Each row is where one point has got to under a steady rotation. How many steps took it there?
The counts run from 0 to 470.
[157 118  99 156  82  79 108 108 142 124 116 139 140 112  90 168 141 141
 169 180 106 149 134 136 117 126 114 132 157  99 161 147 161 139 124 133
  79 106  97 127 156 137 163 136  87 112 173 120 118 108 150 160 198 141
  99 128 165 135 159 147 110 128 138  97 146 138  63 194 116 124 162 122
 111 155 135 135 138 109  97 143  80]  242
[133 108  99 151 111 110 118 118 140 138  92 123 156 130 103 190 113 140
 177 185  97 138 111 139 115 143 120 139 124 106 141 157 170 141 164 168
 100  99  87 129 174 155 140 124 127 124 142 112 109 122 162 175 165 117
  99  91 194 153 161 111 107 104 140 145 148 171  70 181  94 150 163 109
 136 147 137 104 147 114  97 129 112]  65
[155  99 108 143  76 111  82 122 148 144  93 110 135 116 102 152 156 151
 156 197  90 166 106 127 114  96 132 145 156 126 162 136 148 135 123 121
  82  89 112 139 139 121 174 127 103 126 153 127 103  88 145 167 173 126
 123  96 178 114 134 133 114 103 166 128 148 171  73 171 118 120 147 137
 138 179 123 116 130 126 102 135  95]  174
[151 120  88 134  84 101 107 125 133 141  98 125 126 109 126 173 108 158
 163 177  92 152 102 138 119  97 138 150 150 156 146 141 151 161 160 158
  97  93  94 139 161 118 149 117  96 119 153 136 122  82 171 166 157 143
  94 108 179 121 155 156 118 112 171 141 131 175  72 156 131 115 132 138
 142 146 137 114 126 109 107 117  99]  195
[137 120 107 154  78 103 108 126 131 138 128 111 161 134 108 183 113 127
 185 171 102 139 120 117 130 120  98 120 137 108 141 132 167 143 148 135
  97 116 101 146 150 143 158 125 114 125 141 127 107 112 171 186 163 156
  96  87 187 133 150 138 112 114 160 127 138 171  62 198  96 139 139 119
 155 150 133 107 130 101 105 125  99]  62
[131 108  87 138  98 102  93 109 130 117  76 111 155 122 104 178 119 133
 176 174 109 144 118 146 129 133 126 146 150  97 145 136 161 136 143 148
  94  83  92 138 154 148 140 122 114 133 126  98 113  98 168 185 168 126
 114  86 187 138 138 102 122 111 165 122 154 158  54 172 104 148 182 107
 109 166 122 119 134 126  89 116 131]  289
[142 137  82 137 101  98  90 109 122 123 102 121 154 100 110 179  98 139
 166 172  97 148 107 134 129 110 113 139 128 120 140 127 184 148 153 150
 108 100  78 131 148 126 150 137 116 118 133 124 110  95 176 184 145 143
  84  98 171 146 156 126 117  82 170 117 146 173  85 173 110 133 153 127
 127 167 123 109 141 130  82 121 130]  133
[143 121  90 133  86 117  97 117 137 125  83 138 138 121 108 181 123 112
 156 179  99 155 110 154 112 109 145 164 160 109 146 139 173 141 159 142
  83  92  80 129 150 131 157 127 112 106 152 104 114 110 163 180 149 130
 123 112 186 134 146 101 113 104 169 106 145 151  63 157 112 132 172 120
 120 159 121 139 142 126  87 117 126]  151
[126 122  77 147  95 116  96 109 161 110  85 108 153 126  93 149 143 150
 158 204  96 180  95 126  96 123 129 133 143 124 159 120 167 119 144 135
  85 107 116 152 151 125 152 134 120 119 150 127 118  99 156 180 175 134
 114 100 169 117 144 119 122 106 174 109 144 155  72 174 118 147 153 122
 119 172 127 112 129 125 101 148  95]  89
[146 114  75 134  88  88 114 106 141 129  94 141 133 111 100 145 112 182
 164 187  77 156 119 116  94 112 134 120 145 128 142 119 189 132 150 149
  93 101  98 156 156 125 160 144  94 126 170 125 126 100 152 179 170 139
  96 109 141 136 132 157  96 119 169 132 133 161  64 159 129 134 133 118
 111 148 120 124 119 123 117 142  92]  108
[115 109  95 142 103 116 126 110 137 120  95 120 176 127 104 169 114 135
 171 177  98 133 123 132 107 150 118 132 139 113 141 144 163 130 158 156
  96 103  85 146 155 150 142 128 113 125 133  95 124 119 176 175 174 126
  87  84 183 146 153 112 122 125 138 132 153 187  67 185  99 154 172 113
 137 137 127 100 149 119  93 116 124]  424
[145 117  93 136  70 100  83 114 114 132  98 132 141 123  94 157 118 152
 182 181  82 137 147 125 128 116 116 131 139 122 162 137 167 146 137 132
  91  88  82 150 147 131 173 144 113 130 147 126 111  92 145 169 173 125
  87  91 156 126 143 129 106  97 154 120 157 160  82 170 122 141 154 131
 121 171 125 106 116 133 110 105 119]  409
[127 110  90 149 115  85  86 106 158 122  95 121 147 104 105 145 137 167
 155 182  90 147 105 141 100 126 121 138 136 116 139 157 168 137 138 149
  76 120  91 114 148 127 150 134  88 113 156 128 120 110 148 159 197 137
 101 120 159 141 170 123 127 118 135 136 140 176  62 184 129 105 156 109
 126 166 131 107 138 122  94 158 102]  240
[125 103  81 132  99 108  86 119 144 151  95 142 145 104 117 150 134 161
 152 199  81 168 114 123  97 105 140 121 154 124 142 141 180 137 163 152
  82  82  89 137 130 127 172 145  84 111 159 108 131 112 137 154 168 113
  95  93 161 135 149 119 121 100 158 120 151 158  77 165 139 131 138 132
 141 177 117 122 133 119 111 129 107]  391
[139 102 115 155  93  88 118 105 136 151 110 104 146 124 102 155 112 170
 181 168 102 143 116 105 124 112 113 122 145 112 142 143 180 134 134 161
  88 108  95 121 155 127 145 114  86 136 152 131 115 135 156 176 186 121
 116  89 167 122 158 151 107 115 130 142 132 197  64 179 111 129 159 109
 130 143 137  98 127 120 105 145 106]  181
[142 109 112 135 115  99 110 125 129 136 111 110 148 106 112 173 121 139
 156 185  79 130 110 132 107 130 118 137 121 113 127 151 152 145 143 170
  99  98  90 132 156 134 150 117 105 114 152 109 114 125 169 171 176 127
  79 101 190 150 179 125 136 106 136 147 154 182  80 170 110 129 156 129
 143 158 118 109 138 108  88 126  92]  340
[151 100  84 131  91 106 101 120 154 128  90 136 132 124 119 169 115 164
 153 185  70 142  89 130 110 105 128 159 128 160 137 138 152 158 158 159
 105 101  85 144 149 111 156 128  88 117 137 124 117  86 157 187 152 136
 101 109 184 140 155 145 114  99 171 152 126 171  88 165 104 129 127 135
 134 168 132 113 123 107 107 124  97]  56
[161 132  83 140  86 112  88 107 135 134  91 129 114 119 122 163 120 128
 199 191 116 156 111 135 108 109 121 136 168 105 157 145 172 142 145 129
  89  98 123 140 151 144 128 136 117 115 141 120 108 103 149 177 161 128
 129  83 196 121 121 120 111 117 174 118 129 155  56 163 134 134 152 121
 124 166 140 133 135 109 102 140 123]  230
[142 118 105 138  91  98 130 102 128 142 113 125 137 128 116 172 108 151
 169 185  84 139 126 112 103 124 122 124 130 127 148 144 187 144 157 151
  85 117 100 131 173 133 157 128  96 103 172 115 119 140 159 172 178 149
 102 118 164 137 165 125 109  92 151 142 130 189  77 156 124 141 147 113
 143 135 129 111 137 114 104 149 111]  403
[136 133  80 148 113 109 101 114 161 129  92 126 143 112 109 172 120 154
 165 172 112 146 112 123 113  87 127 128 152 130 151 136 178 159 159 157
  95  98  98 128 130 150 114 127 100 117 128 114 119  91 163 179 185 129
 118 100 175 144 171 160 120 121 158 139 109 173  74 190 104 124 154 109
 127 175 144  91 134 118  92 144 111]  77
[134  95  99 138  84  94 110 118 134 135 106 118 131 111 117 160 121 154
 144 194  72 144 112 135 104 123 135 149 136 140 148 152 147 143 147 142
  81 108  99 131 159 112 172 120  81 116 170 137 112 116 166 173 186 146
  95 125 178 128 159 134 126 105 164 148 142 185  61 174 122 110 134 119
 133 158 132 109 123 111 105 139  81]  259
[146 128  85 164 110  87 111 104 166 130 113 130 129 117 100 156 120 150
 156 181 104 147  87 130  97 100 116 134 139 125 136 137 175 149 145 149
  91 122 100 114 154 125 147 135  89 102 146 125 119 108 144 186 166 156
 118 132 166 138 159 147 112 121 158 125 118 162  68 189 103 115 145 116
 117 160 142 106 127 103  95 171  83]  160
[157 122  99 139  93 103 101 132 141 127 117 117 135 115 119 174 111 152
 174 181  89 146 111 130 123  99 107 139 143 133 147 151 143 152 146 147
 106  87 102 149 127 144 141 125 106 139 131 126 111  88 152 164 177 134
  95  87 197 125 152 159 129 126 159 133 140 166  68 185 109 126 143 142
 144 171 147  92 116 102  93 118  79]  58
[141 111 106 143  70  99  94 123 117 156 105 124 136 116 118 168 122 138
 158 175  84 153 118 136 119  99 126 133 155 128 142 140 173 152 151 135
  99 106 100 127 154 123 173 126  90  95 158 115 123 113 180 165 143 149
  94 102 180 126 150 133 109  92 175 125 135 186  68 164 124 122 143 135
 161 145 112 126 145 116 107 117 122]  115
[135 118  86 149  98 110 114 112 154 122  92 112 150 119  99 167 124 146
 151 172  96 129  83 138 108 137 109 140 127 128 140 127 149 147 137 140
 108 107 108 147 162 136 130 124 103 120 124 134 116  85 164 180 171 136
  94 104 182 146 159 146 128 133 154 140 137 178  73 190 106 131 146 122
 120 168 138  88 130 108  95 146  88]  141
[141 120  88 154  71 105 116 114 152 124 110 133 141 129  94 181 116 140
 166 177  99 133  98 142 102 131 117 153 129 109 138 145 154 132 136 136
  97 113 105 134 160 124 145 124 107 114 136 132 121  83 151 185 149 130
 106 130 196 138 138 127 105 131 151 134 134 141  44 184  95 131 142 120
 113 148 124 123 144 101 105 134  87]  362
[136 127  87 157 101  97 115 104 145 108  97 106 150 122 103 176 136 149
 180 195 120 154  89 154 102 133 109 137 143 110 149 148 148 133 147 138
  93 120 126 146 159 149 134 121 122 127 132 126 104  91 159 168 177 137
 105  97 185 113 152 141 117 128 156 124 141 156  54 194 120 136 164 113
 123 152 137 127 157 104  93 142  96]  6
[151 136  90 147  89 107 117 120 148 115 111 135 144 128 106 188 121 134
 167 194  92 160 102 136  98 121 134 147 136 121 157 151 138 136 168 129
  99 106 103 145 151 136 148 120 101 117 147 134 110 100 166 174 169 138
  98 120 185 114 154 139 111 121 159 121 141 145  60 190 100 131 135 103
 137 145 149 128 143  86 103 133  66]  143
[111 124  98 178  85 100  99 116 152 147 108 118 162 107 102 167 116 142
 183 172 116 137 121 122 119 124 110 127 153  86 132 157 169 130 143 127
  84 114  90 122 146 148 135 139  94 111 125 123 126  87 141 174 156 128
  94  99 189 136 152 119 118 133 146 131 146 174  67 196 112 116 151 104
 133 157 130 114 156 116 116 145 108]  82
[152 114  97 127 109  96 113  97 121 123 126 121 146 131 102 174 111 147
 174 188  99 141 122 134 108 138  93 129 128 120 155 135 164 141 143 146
  99 105 104 145 154 127 158 127 124 134 155 122 110 120 167 185 192 142
  86  95 169 125 153 133 126 100 147 115 143 163  73 188 103 157 164 128
 115 143 144 125 119  92  89 131  93]  125
[124 112 100 137 114 100  82 114 149 125  98 123 153 110 106 152 128 157
 145 187  97 157 118 136 121  99 116 133 147 107 149 142 173 138 152 146
  79 101  83 110 123 119 169 131  97 101 147 125 122 108 155 179 179 128
 112 102 158 133 162 113 128 102 164 112 130 170  78 185 109 120 160 113
 125 175 124 108 119 135  91 146 101]  17
[128 140  81 160  99  89 113 109 141 136  91 135 142 105 116 164 104 148
 177 181 102 139 115 142 100 118 123 133 149  95 135 166 182 142 157 143
  91 115  92 122 169 138 135 134  95  97 150 121 129 102 143 178 151 133
  96 136 184 145 156 115 108 123 150 143 151 155  70 179 122 116 143  94
 134 154 116 129 146 124 101 155 110]  303
[152 112 125 147 102  91 106 131 140 139 100 137 133 111 118 170 121 131
 147 183  96 139 119 131 114 110 140 131 156  93 141 158 167 138 138 147
  75  92  80 113 153 134 166 124  86  83 173 120 115 133 148 174 177 134
 110 123 185 142 157 108 126 113 149 126 147 157  69 168 116 112 163  99
 136 159 128 121 142 121  80 135  89]  458
[126 114  91 128  66 106  85 135 131 133  98 147 149 119 118 169 115 142
 164 164 103 143 142 147 128 104 121 138 149 128 144 143 166 151 155 135
  99  89  65 129 126 122 163 135  86 114 129 111 141  87 159 173 154 128
  90 104 164 146 157 127 112 115 170 130 140 158  74 180 108 122 135 122
 136 156 124 113 131 116 112 103 109]  135
[153 121 111 133  85  98 115 122 117 136  98 138 142 131 113 175 117 149
 187 176  94 139 149 119 131 124 128 119 153 102 165 136 167 133 151 139
  75  94  86 149 169 151 148 119 105 135 163 115 116 123 181 167 198 130
  98  92 163 123 145 140  97 107 136 116 162 176  74 165 123 139 161 101
 134 144 128 112 130 128  94 112 117]  405
[169 119  84 142  87  84 112  98 130 140 102 153 126 115 101 166 124 159
 179 189  90 145 114 135  99 112 132 143 134 128 152 130 176 142 131 131
  83 118 112 136 181 126 158 137  97 108 171 118 120  98 146 166 172 142
 105 120 166 124 145 141  90 104 156 123 131 146  73 159 148 138 146 137
 114 156 122 150 133 109  90 147 104]  466
[153 109  84 146  96  99  80  98 144 136  98 132 138 121  87 182 127 144
 176 171 125 153 103 142 124 105 108 160 141 117 152 140 166 153 131 145
  97  88 108 120 147 128 149 135 119 123 118 120 107  75 157 187 154 136
 129  93 188 135 151 141 106 115 165 131 124 158  75 169 108 148 163 142
 102 183 140 110 130 119  88 129 113]  74
[138 130  85 120  92 124 101 114 131 124 103 139 143 135 123 174 100 148
 169 176  93 153 124 122 116  92 127 130 149 133 156 133 185 160 180 143
  93  96  78 134 138 127 150 134 105 121 155  99 132 112 177 179 167 142
 118 115 166 137 150 135 108  96 163 128 114 177  76 171 103 146 145 119
 125 138 137 102 130 110 105 116 119]  351
[145 122  91 148 107  88  96 119 117 131 100 117 131 110 105 160 103 166
 179 180  90 122 133 119 120 126 118 121 145  96 143 139 174 130 137 137
  76  99  95 152 169 138 138 137 110 128 162 133 105 125 161 172 193 138
  88 101 165 139 156 123 109 105 138 138 163 178  77 170 131 133 165 104
 128 162 116 107 122 144  95 133 123]  185
[155 139  95 153 106  97 100 117 146 127 108 127 133 111 117 191 128 131
 172 166 119 144 100 144 130 100 117 142 165 114 142 142 160 142 141 146
 100 111  86 111 148 149 121 119 102 114 125 126 121  75 168 170 162 129
 122 104 188 127 167 154 113 119 156 133 131 161  69 190 104 120 161 112
 133 162 148 107 135 103  78 143 112]  78
